In the rows, zero is written as 128.
Which row each row swaps with, under one turn or mirror:
The rows were stretched afterwards, more along some directions than others.
Dak: [141 163 119  96 105 152 141 156 147  94 147 122 110 104 211 141 123 137
 142 169 115]
mobu: [152 132 122 127 133  97 124 129 121 111 108 119 121 107 140 120 138 121
 145 162 119]
zumu: [138 129 114 114 130 100 113 105 131  92 159 130 146 146 173 112 132 159
 157 148 132]
zif: [112 138 110 128 115 109 120  84 163 124 135 145 155 128 178  87 154 124
 129 137  94]
viv: [111 130 139 108 126 125 106 133 125 116 114 135 160 150 165 134 116  94
 150 162 144]
Guged: [135 137 165  92 127 105 125 130 147  86 136 127 142 148 187 115 124 117
 151 141 129]
tupos: [139 143 139  92 163 120 130 149 123  91 145 107 131 109 174 132 152 172
 176 166 139]
Nir: [156 107 106 119 128 116  98 132 138 143 155 130 131 111 141 114 115 128
 142 123 140]
Vono: [126 138 167  81 141 105 118 111 139  83 138 128 146 149 183 116 125 123
 170 138 124]
gal: [143 144 123 134 124  99 127 126 127 114 119 130 119 105 136 107 125 119
 136 159 121]
sola: [143 121 134 135 124 107 113 127 146  90 159 113 129 117 166 119 119 132
 130 118 117]
mineb: [148 125 106 113 136 127 136 119 141 107 126 119 137  89 151 117 110 167
 127 131 114]
zav: [101 140 132 126 131 110 150 144 154 118 145 172 155 133 107  96 115 109
 160 144 106]
puf: [129 137 135 137 106  94 122 139 153 107 161 130 133 116 174  74  97 169
 133 174  81]
Rur: [122 115 139 111 140 109  91 131 119 111 116 133 168 140 162 129 129 102
 159 152 139]
Ganez: [157 111 101 118 122 124 108 140 144 146 158 132 135 112 141 118 128 125
 134 111 143]
Nibap: [110 139 134 149 119 117 147 130 140 103 116 131 165 144 183 117 125 151
 134 150 123]
Zugo: [101 149 140 121 139 128 139 136 133 100 145 156 142 141 113 122 113 100
 165 143 116]
liru: [136 138 121  97 141 128 136 123 146  94 127 121 145 102 155 115 119 158
 146 136 123]
Ruk: [136 124 111 110 115 102 110 113 141 110 162 151 165 147 171  92 132 137
 156 142 146]
fug: [130 147 152  97 166 135 118 150 116 105 151 110 112 115 166 134 142 155
 172 161 141]
nogiv: [102 143 132 144 125 132 155 125 134 104 119 132 151 147 186 122 116 145
 135 146 131]
sobo: [153 128 102 106 118 110 108 112 136  95 159 143 143 137 177 106 120 147
 156 145 138]
zos: [142 171 135  91 112 157 126 157 144  79 145 115 122 114 209 154 117 144
 147 169 133]
Tetod: [139 128 112 112 105  93 112 111 149 103 160 156 161 137 176  93 134 143
 170 144 130]
nin: [ 90 134 140 137 119 148 116  79 123 158 121 131 149 147 176 121 127 130
 131 149 115]
sivev: [138 131 113 101 145 141 121 110 127  96 127 102 116  91 153 135 112 160
 139 130 130]
Veb: [154 123 133 133 120 116 115 135 146  94 164 110 121 111 176 120 118 136
 126 119 117]
Tifez: [137 137 109 110 107  94 118 105 154 106 153 159 164 147 185  85 134 142
 163 152 132]
Fados: [ 80 133 143 129 116 160 106 105 121 150 154 122 117 142 135 108 117 124
 125 145 125]
pul: [120 144 139 101 163 143 130 154 114 102 144  92 105 112 170 143 146 163
 165 163 133]
Bidas: [ 93 146 151 146 130 132 153 132 128 115 123 142 165 158 179 127 134 141
 139 148 129]
zene: [108 147 132 108 114 125 126  93 161 119 126 150 161 136 208 106 150 114
 137 148 100]
voma: [112 132 150 105 142 132  98 140 113 113 116 137 165 148 169 148 120  93
 166 150 151]
Nol: [ 78 129 145 135 125 163 115  89 111 151 139 134 132 151 149 118 124 116
 130 138 118]
Rubun: [134 134 161  85 127 100 116 112 142 101 135 134 149 138 184 115 128 124
 165 130 117]
rirad: [119 130 132  99 139 125  97 135 119 103 117 126 151 140 171 143 118  92
 161 153 148]
bifa: [137 172 112 101 112 150 125 128 141 100 135 119 111 111 199 149 122 141
 131 157 126]
luto: [138 127 122 129 138  91 116 118 120 119 113 128 129 112 127 113 143 111
 140 152 113]
Dul: [143 128 120 139 100  99 121 121 151 125 138 127 127 113 168  73  94 167
 122 164  87]
zil: [121 143 148 103 157 135 134 160 122  96 141  92 109 109 164 132 137 155
 167 178 136]
voz: [136 169 130 101 118 152 131 156 144  86 148 118 115 115 192 152 116 142
 136 166 119]
Lutu: [145 130 135 131 117 113 107 128 150  97 171 114 124 114 164 116 120 135
 127 118 116]
nema: [140 178 130  96 109 141 126 150 152  85 147 124 127 120 217 133 120 151
 143 177 123]
torov: [154 123 102  95 133 123 143 126 142 102 125 110 129  78 162 119 125 155
 138 132 109]
difek: [ 76 130 148 143 129 157 119 102 111 151 148 134 123 149 144 113 126 130
 127 145 119]
toduv: [137 128 125 131 131  93 114 115 119 110 125 124 123 105 147 109 137 118
 146 159 118]
padu: [101 149 116 127 109 128 136  95 154 138 119 153 156 129 192  98 143 102
 129 154 101]
Bofo: [155 138 111  98 126 129 137 123 147 103 117 115 146  92 172 123 120 163
 132 134 121]
Sok: [125 137 146 125 148 115 123 121 118  99 109 119 135 124 147 146 134 113
 165 163 129]
Geba: [146 132 106  98 129 130 138 113 138  93 127 111 118  80 162 116 107 157
 143 139 104]
niti: [125 126 152  97 138 111 119  94 137 105 121 147 148 152 170 120 118 104
 152 127 123]
liku: [146 115 109 121 121 125 105 137 139 150 158 139 137 120 146 117 122 127
 136 117 147]
sovom: [102 142 147 143 129 127 154 129 125  99 117 131 157 149 176 125 113 141
 137 156 132]
Gulem: [ 77 132 144 127 122 153 122 102 121 162 143 132 125 145 144 115 137 117
 131 141 124]
fiv: [141 171 111  91 102 149 144 146 150  99 139 123 105 103 196 137 117 139
 143 170 111]
nis: [113 136 106 127 122 120 127  90 148 128 115 152 151 119 183 102 145 103
 134 138  99]
nobi: [139 136 148  88 137 114 129 109 141  85 129 125 136 142 174 125 120 125
 147 123 118]
Kir: [157 115 109 121 117 118 103 138 147 148 163 135 131 107 136 108 121 138
 133 116 142]
bomor: [132 131 134 141 121 118 128 122 152  97 160 119 127 126 167 120 118 131
 128 120 110]

Zugo swaps with Dul
Veb swaps with Ganez
Rur swaps with Bidas
fiv swaps with Geba
sovom swaps with viv
Sok swaps with nin

